The rows below come in pairs that one turn or mirror swaps. Which row does each named row swap with?
The rows were stretched afterwards, more along some directions than others.
koped: [ 13   5 -12   9  12 -22  10 -15 -10   8   6  -9   5 -21  12  -5 -15  19
 -13]
Vid: [ -2 -21  -8   2  -8 -13  10 -21 -32   6   6 -22  17 -21  16  -3   1   4
  -5]
Zek: [  8   9  11  21  -9  -7  15  -4   1  -1  -3 -14   8 -11  -9 -10  19   1
  -8]
Simok: [ -7  15  11   0  27 -17  23 -45 -11  -4  11 -13  -4 -28  -8 -11   1   2
  -4]
raruz: [  9   3 -16   7   7 -27  -4 -15 -15   9   9   0  18 -16  18   0  -9   5
  -7]
Nidu: [ 13  11  -8   3  11 -15  16 -12   1   8   8  -2   2 -12   1  -4 -15  19
  -3]
Tik: [ -2 -10 -16 -17  -5  11  -5 -43 -26  17  11   5   0   3 -15   0 -10  13
  22]
vir: [ 15   4 -18   7   8 -25 -14 -27 -14   6   8  -2  12 -10  21   0 -14   1
   2]
soza: [  4   6   4 -11  10  -3  12 -17 -15   8  21  -9 -10 -15  12  -3  -3  10
  22]
rabu: [  3 -12  -4   3  -7  -4   7 -14 -34   6   3 -17  13  -9   6  -9   4   4
   4]
Fim: [11 -1  1 -4  5 -9 31  5 -5  1 18 -8 22 13 -5 -1 10 24 19]
tam: [  9  -1 -16  10   7 -29 -15 -24 -17   8   8   2  14 -19  18   0  -8   0
  -7]
nopor: [  8  -4 -19   6   6 -31  -8 -24 -16   7   8   2  19 -15  27   1 -12   0
  -7]
Lepeb: [ -1  16   0  -1 -13 -17  -3 -17  10   2 -14 -16  -1  -7  -1   0 -21 -23
   9]
piti: [  0  14   1   1 -19 -14  13 -11  18   4 -11  -9  -9  -5   0   6 -13  -4
  17]
zunuk: [ -6  -3  -2  15   6 -33   6 -40  -8  10 -16 -26  11  -4   5  -7 -25 -12
  -9]
dato: [  7 -16 -14 -15  -3   5  -2 -37 -34  15  11   4  10   6 -10  -1  -8  13
  18]
tusuz: [ 10 -21 -25 -16   4  -1   1 -46 -27  15  13  -9  11  -3   2  -2 -27  11
  19]
Zemun: [ -6  10   0  -7 -16 -14   6  -7  10   4 -13 -13   2 -12   1   2 -14 -18
  10]
ves: [  3  15  12   1  28 -21  26 -43 -19  -3  12 -11   5 -25   6 -11  -4   4
 -12]
Taso: [ -4   8  17  -5  26 -13  27 -42 -10 -12  11 -10  -1 -24  -5  -8  -6   1
   1]
muf: [-12 -11  -8  10 -13 -18 -14 -35   0  24 -20  -9  -7  -8  -3  10 -28 -18
   6]
roru: [ -3   9  -6  -8 -20 -11  -8 -15   9   6 -13 -10  -1  -1   7   5 -10 -16
  23]
zipi: [ -2 -10  -9  -9  -1   6   0 -35 -31  13   7   3   7   3 -17   0   3  10
  12]
zod: [  3   3   6 -15  16  -6  19 -18 -17   7  18  -5  -4 -28  13  -1  -6  11
  11]
Susom: [ -8   0 -13  -7 -19 -12 -11 -16   7  14 -14  -8   4   0   1   0 -20 -14
  19]
rigu: [ -2 -18 -13 -24   0  11   3 -39 -24  11   7  -8   5   2  -8   2  -3  15
  18]
salab: [ -6  12   1 -13 -18  -6  14 -16  16   6 -12  -7 -13  -1  -9  10 -12  -1
  24]
Pime: [ 11  12  11  22 -12  -6  12 -11   4  -5  -3 -19   7  -7  -9  -6  10  -3
   1]
lig: [  9 -14  -6   4 -10  -7   1 -22 -35   9   4 -13  13 -14   8 -10  -5   2
  -1]
Fip: [ 9 -2 -1 -2  0 -6 24 -1 -8  1 14 -2 20 15 -8  1 16 22 21]
Dipob: [-13  -4  -3  16  10 -31  10 -35  -4   6 -13 -29   6 -10  -4 -10 -20 -10
  -4]
Fud: [-11  -6   5  17  10 -27  10 -38  -1  -1 -17 -26   5 -15  -7 -10 -24 -15
 -12]
gaz: [ -4   6  -4 -13 -13  -7  -1 -16   9   6 -14  -9  -1  -7   5  -1 -15 -15
  11]
muli: [  2 -10  -6  -6 -12  -4  12 -34 -19   6   4 -20   3 -29   6  -6 -16  -9
   5]
fuvid: [-10  -4   1  20   5 -26   5 -42   0   7 -14 -26   4 -10  -8  -6 -32 -15
  -8]
Gup: [  0  13  15  -4  24 -13  29 -42 -11 -10  19 -12  -1 -24   0  -7  -9   4
   5]
fam: [  1  16  13  -6  26  -9  31 -39  -9  -9  18 -13  -7 -26 -10  -9  -7   5
  -1]
kad: [ 10  12  11  24 -10 -12   9 -14   6  -2  -3 -15   4 -13  -7  -6  14  -4
 -10]
bim: [ 16  10 -12  11  13 -32  -6 -25 -16   0  13  -4  15 -15  21  -2 -16  -1
  -5]
Tiliz: [ -5   4  -3 -12 -16 -10  -4  -8   7   6 -12 -10   0  -4   1   2 -10 -15
  22]
Zag: [-18  -6  -8  16  -9 -19 -11 -33  -3  27 -10  -4  -7 -12 -15   7 -20 -13
  -4]
balag: [ 10   3   2   0   4  -5  29  -2  -7  -2  18  -6  21  10 -12   1   9  21
  18]
gimol: [ -6  -3  -2  19   5 -27  10 -35  -1   3 -12 -32   0 -11  -5  -7 -28 -14
  -6]
kor: [  9   2 -17   5   3 -25 -12 -28 -18   7  15   6  14 -18  22  -1  -7   2
   2]
Sobu: [  0 -15 -12   5 -13  -9   2 -21 -31  12   7 -15  11 -13  10  -7 -10   4
   5]

Swapped with muf: zod
Swapped with raruz: roru
Swapped with soza: Zag
Swapped with dato: lig
Swapped with vir: Zemun

